D: rows in 4 groups, each row roughly a mix of its group's directions (some rows in no group)
D (134 x 10)
[[-21.6  23.8  45.8   9.2  -8.5   7.5  -3.2  -4.3  10.7 -11.7]
 [ 11.1   7.2 -13.0 -20.8 -23.3  10.5 -16.5   8.6 -24.4  35.4]
 [  6.9 -11.0 -15.1  43.1  12.1  28.7   8.3  -0.9  -3.8 -17.9]
 [  3.0 -19.1   4.6  -7.1  -0.1 -14.0 -25.3   0.8  48.4  -0.3]
 [-13.1 -13.4  22.2  20.0  37.5  -3.9  14.0   1.4  15.8 -22.7]
 [-22.6 -17.0 -26.0  -2.6  24.0 -15.5  -8.3 -32.7  13.7  -1.2]
 [ -5.8  -2.9 -41.5  -5.5  -9.9 -31.3  -8.3 -16.1 -19.9   5.7]
 [  7.7 -26.4  12.1  21.2  20.2  28.0 -15.0  -6.1   1.0  28.6]
 [  1.5 -17.1  -3.6  12.7  26.7 -35.6  25.8  -1.5 -15.9 -16.1]
 [  4.0   2.6  -7.8   4.3  -3.3  11.2  21.9  -2.6 -52.3  12.8]
 [ -6.2  18.5   8.9 -30.5 -24.5  19.4 -20.4  -7.3  10.1  26.2]
 [  4.6  10.7  -9.6   0.2  -5.9  11.4  27.2  -8.9 -49.1  -0.5]
 [-28.8 -14.3 -16.5 -30.3  23.1 -13.9  -5.9 -23.3  -9.6  -2.2]
 [-36.3 -14.3 -15.3  -6.0 -26.5  24.7  -7.9  10.5 -16.2  -9.1]
 [ 18.4 -13.6 -17.9  31.1   5.9  32.1  21.9   3.1  -8.9 -13.6]
 [  5.2 -13.8  -1.9  22.0  27.7 -36.2  21.6  15.1  -9.7  -7.5]
 [ 21.8   2.7 -10.4  33.7   6.2  30.4   0.7  21.0   1.2 -22.1]
 [ 39.3  22.2  18.7   7.7  -7.9  11.8  -1.4  10.5  25.8  14.2]
 [ -6.7  24.2  43.2  23.8  -2.2 -12.7 -15.7 -10.9  -2.7  -5.2]
 [ 24.4  11.5  26.4   1.1 -27.3  14.0   7.5  32.8 -10.7  -4.3]
 [  9.6  -5.6 -13.8  43.1  16.6  18.0  -0.8  16.3  11.6 -21.2]
 [  2.1  13.0  12.7 -41.6 -16.3 -25.9 -10.4  -7.0 -13.2  17.1]
 [ -1.7 -29.2  32.2  -4.0  11.6 -18.1 -20.5  10.1  25.0  10.3]
 [  9.4 -18.1 -12.9  30.7  31.0 -21.4  21.9   4.2  -8.2 -10.8]
 [-14.8  11.8  30.4  -8.9  24.2  21.3 -19.7  16.9   4.8  23.1]
 [-25.5 -20.7   0.7  19.4 -15.1  -5.7 -20.2  36.6  -3.8  12.1]
 [  0.9  27.8  30.9  28.9  -8.9 -14.3 -26.0  -8.6   1.5  -4.9]
 [  1.5  29.8   2.3 -10.3  25.3 -18.6  -8.9 -27.0 -26.1  12.2]
 [ 28.0  10.7  17.2  24.6 -29.0  12.6   9.6  25.8   7.0  -4.5]
 [ -3.9 -29.3 -36.2 -18.7  11.3  -7.9  28.4  -6.5  -4.5   5.7]
 [-11.7 -19.6  23.1  -3.6  -6.4 -10.9 -30.1   8.4  37.6   2.9]
 [ -3.9 -28.4 -21.8   7.2 -32.6  10.5  -3.9  22.5  19.6 -14.2]
 [ -0.9  33.4  29.2  13.2  -3.1  14.6 -34.3  -0.2   1.9  -9.1]
 [ 14.8  -9.0  18.0 -32.9  27.3   9.1 -27.6  -0.6   5.1  17.4]
 [-32.4 -20.5 -22.1   1.7 -18.8  29.4   4.0  13.4 -15.9  -1.0]
 [-16.6   0.7  16.7 -37.7 -24.4 -28.5  -5.2  11.8   8.6   1.0]
 [ 13.5  13.4 -21.8   4.6 -16.0   4.0  22.9 -16.0 -41.1   5.2]
 [  6.5   7.5  49.3  17.0 -18.3   2.0  -7.4  16.1  10.7  -6.2]
 [ -1.2 -26.7  25.4  -7.9  12.5 -17.7 -14.4   5.4  37.3 -10.3]
 [ 15.9  12.7  13.6  42.6   2.1  -4.7   3.2  28.5  18.7  -2.8]
 [ 10.7  -4.1  -6.5  36.1  10.4  37.6  16.7   2.3 -10.0 -15.7]
 [ 16.1 -15.3 -10.0  20.3  26.6 -26.7  25.1  19.7  -6.0 -12.0]
 [-13.3 -14.5  20.5  29.6  37.5   1.9  13.1  -9.0  12.9 -10.7]
 [-24.9  15.4 -24.7   7.0  -8.7 -27.3  19.0  -6.8 -10.5 -27.8]
 [  6.6  34.9  27.5  12.3  -6.1  14.9   2.3  10.2  32.6   4.8]
 [-23.3  -9.3 -22.2  -4.9  32.8 -12.9  -6.0 -34.1   4.7   4.5]
 [  9.9  28.1   5.3 -24.5  19.7  26.0   8.9 -27.2  10.9 -10.6]
 [-28.8 -24.1  -5.7 -23.7   3.5  -9.7   3.2  -0.8 -32.7 -20.9]
 [ -9.5 -27.9  16.7   8.8 -11.0 -17.6  -8.6  29.3 -26.4  18.4]
 [ -9.3  11.0  43.6  13.0 -15.3 -11.0  -1.0  -2.4  25.9 -17.9]
 [ -4.3 -12.6  16.1  21.2  21.7 -14.9  15.4 -16.9  25.1 -29.9]
 [-36.9 -12.7 -14.2 -24.0  12.7 -15.2  -3.7  -8.3 -27.0 -11.2]
 [-15.9   8.1  21.5 -42.5 -17.2 -17.6   1.9  -9.3  -7.0  17.1]
 [ 38.7  -0.2  29.9   5.0  -0.4  19.0 -15.2  19.9  12.3   8.5]
 [ 39.3   8.3  18.3  26.9  -8.1  11.3  -4.2  13.7  23.6  -0.6]
 [ -1.4  31.5   2.8  -0.7  20.9 -19.6  14.1 -21.0 -19.4  28.0]
 [-15.9   9.8 -16.2  -1.6  -5.1 -30.9  15.0  -3.2 -10.7 -41.0]
 [-10.1   7.5  16.6 -31.7 -17.9 -38.3 -15.2   4.7  -2.9  11.6]
 [ 15.1 -22.5 -11.4   4.1 -23.5 -19.1  20.5 -30.3 -11.8 -18.8]
 [-16.8  25.4 -18.2 -16.8   7.0 -22.6  26.5 -22.6 -11.4 -13.4]
 [  8.7 -10.2 -40.0  -1.3  22.3  -3.4  -1.8  -9.6 -30.5  17.7]
 [  2.3 -26.3  36.0  -0.1   9.9 -26.7 -15.4   6.6  22.3   6.6]
 [ -2.5 -29.3  32.2  -2.6  22.1 -10.7 -17.4   6.4  25.6  10.6]
 [ 13.2 -27.1 -36.9 -17.1  10.4  -2.3  27.6   4.9   9.3   8.8]
 [-17.2   8.7  16.2 -40.1  -8.2 -15.2  -3.2 -21.1  -2.8  24.9]
 [ -6.5  22.2   9.7 -22.9 -18.9  33.1 -24.6  -4.9  17.1  10.3]
 [ 20.4  10.5 -32.2 -16.5 -33.4   1.1  -4.7  -7.0 -16.6  18.0]
 [ -1.1   7.0  -3.1  10.5  44.5 -10.2   8.4 -31.9 -14.5   8.4]
 [  4.2 -18.1  10.4 -12.0  16.1  22.8 -26.6  -2.0   9.5  38.1]
 [-20.2  -4.6  12.2 -30.2  -9.5 -36.1   3.1 -15.7  -7.6  20.6]
 [-11.8  13.0  24.2  -9.8  36.9  21.2 -13.2  11.0  22.2   6.0]
 [  4.0  21.6  49.5  10.6  -4.0   9.4 -13.6   6.2  12.7  -9.7]
 [ -4.9 -17.6  14.6  17.9  37.7   1.4  22.3 -17.0  10.3 -21.1]
 [-14.7  -2.9  22.4  25.4  36.6   3.6  13.7 -10.3  16.7 -18.3]
 [-40.9 -15.6 -17.0 -24.2  -1.0 -11.5  -1.5  -2.7 -25.2  -7.6]
 [  8.8 -13.0 -22.3 -17.5 -15.5   6.2   8.4   6.7  21.0  41.7]
 [  4.7 -13.4  -9.8 -15.1 -33.6  -3.1   7.4   9.9   2.0  42.5]
 [-32.7 -13.5 -20.7  -7.2  30.4 -11.9 -14.4 -23.9  -3.9   6.0]
 [-11.3 -30.8  -8.4   2.9 -26.2   3.2  -6.2   9.5  26.8 -30.4]
 [-10.8 -11.1 -53.2 -14.9 -10.8  -1.3  -3.5  -1.7 -13.5   3.8]
 [  2.5 -15.8  11.7 -14.2  11.8  -4.7 -15.8  -9.3  48.9 -12.2]
 [ -9.0  -6.7  23.5  15.2  34.4 -10.4  10.9  -0.6  26.1 -25.1]
 [-22.6 -12.7 -21.7  -4.4  30.9  -6.3  -8.6 -33.3   8.5  14.8]
 [ 18.0  -2.5 -10.8 -25.5 -16.1  -5.3   8.3  18.9   9.4  41.5]
 [ 10.2  22.6  42.0  24.5   1.4  -0.6 -24.7  -0.6   1.2  -5.6]
 [ 21.3   1.6 -29.9  -6.2  -5.0   5.2  23.5 -11.2 -38.1   7.8]
 [-38.1 -15.6 -24.9 -10.0  17.0  -6.0 -10.0 -22.3  -1.9  16.8]
 [-18.7   4.5  14.5   8.2  33.5  -6.3   4.9 -16.3  -0.8 -39.1]
 [ -9.8 -17.9 -39.6 -10.4   9.9 -22.4  21.6 -18.5  -8.9   6.9]
 [ 13.8  -7.5 -14.8  42.7  14.7  26.3   9.2  13.3   3.5 -12.4]
 [ 30.8  20.5  26.3   7.4 -18.9   6.9   7.9  29.6  -6.7 -11.2]
 [ 27.3  27.6   2.1 -14.0  11.8 -29.6  12.6 -11.5  21.1  12.9]
 [-35.0  -5.6 -27.5   4.8 -16.9  33.4   4.5   8.8   7.8  -5.0]
 [-30.1 -22.1 -28.2  -4.9  16.6 -11.6  -4.5 -30.3   7.5   1.8]
 [  6.8  25.6  -0.5  -2.3  16.3 -37.9   8.3 -30.3  14.5   4.7]
 [  0.4 -11.0 -30.2 -12.5  -1.7  35.1  -3.2  21.9 -23.1  13.4]
 [ 32.0   8.9  24.1   8.5 -28.0  11.7   8.7  28.1   1.7  -9.0]
 [ -1.8 -18.1 -45.5   1.1 -12.7   5.1  -7.1  10.9 -26.4  13.1]
 [ -5.0 -24.6 -39.0 -21.3   7.4   2.1  30.2   0.2   3.9   6.1]
 [ -4.0  14.1  13.4  13.9  20.1   9.7  -7.1 -16.2 -17.0 -44.0]
 [ -7.2 -22.5   1.9  18.8 -13.3 -23.6 -11.0  33.9 -18.6  19.0]
 [  0.6  -8.0 -52.1 -12.2   1.1  -6.7   4.6  -3.1 -18.1  17.3]
 [ 25.0  28.2  17.4  -1.1  16.2 -29.1   6.5 -15.5  21.1   7.8]
 [ 21.9   0.2 -16.3  33.3   9.0  39.1   9.2   6.8  -1.4   5.4]
 [-29.9   9.3  14.6 -10.5 -28.9  11.8 -31.5 -11.7  13.8   4.8]
 [ 19.0 -16.7 -22.2   3.2 -28.3 -26.8  14.3 -20.3  -0.5 -18.5]
 [ -8.6  26.0  42.3  11.2  -4.8   1.2 -24.9  -3.0 -16.9  -4.3]
 [ 11.1 -14.2  -3.6  20.0  26.4 -28.1  27.1  15.5 -11.7 -17.0]
 [-17.4  -7.0 -19.7 -38.8  11.6  -9.0  -4.3 -26.9  15.5  13.6]
 [  0.4  16.0   8.4 -38.5 -32.1   7.7 -22.1   5.8  11.0   9.5]
 [ 18.1  -3.2 -15.9  36.1  23.5  30.4  14.4   4.5  -1.5  -4.8]
 [ 28.3  28.4  27.7   0.1  14.1 -26.0   2.4  -7.1  -2.1  17.6]
 [ 13.0  12.2 -15.0 -23.1 -27.8   2.7 -20.1  13.2 -15.6  30.8]
 [ 20.8   7.7  11.2  24.2 -37.5  12.9  10.7  25.7   8.8  -0.8]
 [-14.9  17.5  14.2 -14.1 -32.1  23.4 -31.2  -8.4   4.7   6.9]
 [ -9.7  21.8 -22.3 -21.2 -10.9 -26.4  23.6 -16.5   8.5 -19.8]
 [ 16.8  -8.9 -20.8   6.5 -29.4 -21.2  17.8 -27.7  -6.3 -18.9]
 [ -6.8 -29.2   7.7  16.4  -3.9 -23.4 -14.4  33.6  -8.7  20.5]
 [-17.7  14.4  27.0  -4.2  33.6  10.3 -11.2  25.0  19.4  -1.1]
 [ -5.4  -7.6  26.5  -7.4  17.4 -10.2 -26.8  21.1  32.4  12.4]
 [-18.2  -3.0  -7.3 -36.2  32.8 -12.7 -16.4 -18.7  -6.3   5.1]
 [ 26.3  -2.5 -17.6  32.2   8.8  24.4   0.8  17.3   0.8 -24.6]
 [ 21.0  20.3  19.3  13.5 -31.0  11.0  14.9  29.1  -7.5  -3.5]
 [ 20.7 -13.5  -3.7   2.3 -23.0 -32.1  20.6 -24.8 -11.7 -16.2]
 [  4.3  10.6 -10.2 -14.2 -34.3   6.3 -22.4   9.0 -18.0  32.6]
 [ 28.9  -4.2 -21.1  23.9   9.1  36.1  13.5   2.6  -7.5 -11.3]
 [ 24.0  25.2  20.2 -11.7  23.0 -28.9   3.1 -18.8  11.3   3.6]
 [ 18.3 -10.7 -10.4  20.8  32.0 -26.7  20.5  12.9  -9.5 -15.0]
 [-29.4   0.5  14.8 -32.2 -14.6 -26.7  -9.9 -11.5   9.6  16.0]
 [-16.9   9.7  11.3 -37.1  -7.7 -26.9 -19.2  -3.1  17.7  16.3]
 [  5.2  27.6  33.8  24.6  -2.7   6.3 -30.1  -0.1   8.0  -8.6]
 [ 25.3  23.3  19.3   0.3  12.8  25.4  14.5 -17.8  26.6   5.4]
 [ 21.6  -4.7   7.2  20.1 -37.0  15.1  -2.1  23.4  22.7   3.7]
 [ 31.3  30.0  24.1   7.7 -16.2  10.0   9.6  25.4  -2.9   1.6]]

which group is each row in? (one row of each group first)
[-21.5  -3.5 -17.6 -34.0  25.0 -17.1  -4.4 -27.4  -0.3  -0.3]
F
[ -5.6  23.3  -3.8  17.5  32.4  -2.7   7.0 -22.2 -23.6  24.0]
S
[ -0.3  17.7   1.8 -22.5 -24.3  29.9 -27.6   3.8  23.3   1.0]
Z
[ 13.1  37.7   9.8 -27.2  19.7  10.1   7.2 -13.9  15.9 -14.6]
V

[ 24.5 -13.9 -18.7 -13.9 -20.0  -4.1  19.1 -33.5 -18.5  -6.5]
V
[ 23.4 -25.5  26.7   4.3  20.5  24.4 -21.1   4.7   0.2  14.5]
F
[ 16.8  -4.0 -33.3   2.7 -38.5 -15.9   2.2 -20.6   2.9  -6.2]
V
[ 25.4   3.8  -5.4  27.8  13.3  34.6  17.5  12.0 -13.2 -12.9]
Z
[  2.3  -6.7 -12.0  34.0   2.5  44.8   7.0 -10.5  -4.1  -9.4]
Z
[  9.2  -9.0  49.1   9.4  -2.3   7.2 -11.9  10.0  13.6 -22.0]
S
[-11.6  16.0 -20.8  24.7  -4.8  21.0  18.0  -2.8 -37.1   4.8]
V
[-38.1 -13.3 -15.7 -22.7   4.4 -10.6   7.2  -9.9 -29.8  -8.3]
F
[ 20.5  -5.5 -16.2  -1.8  -5.2 -10.1   5.9  15.1   5.0  49.9]
Z
[ 20.9  11.9  27.4  -6.5 -17.4   4.8   9.1  30.2 -23.6 -19.5]
F
[ 21.1 -13.8 -20.8  -5.3  -8.1   8.5  22.7  11.5   3.0  41.6]
Z
[ -2.9  -8.1  -2.5 -20.8 -14.7 -14.7  12.1  14.0  13.2  46.6]
Z
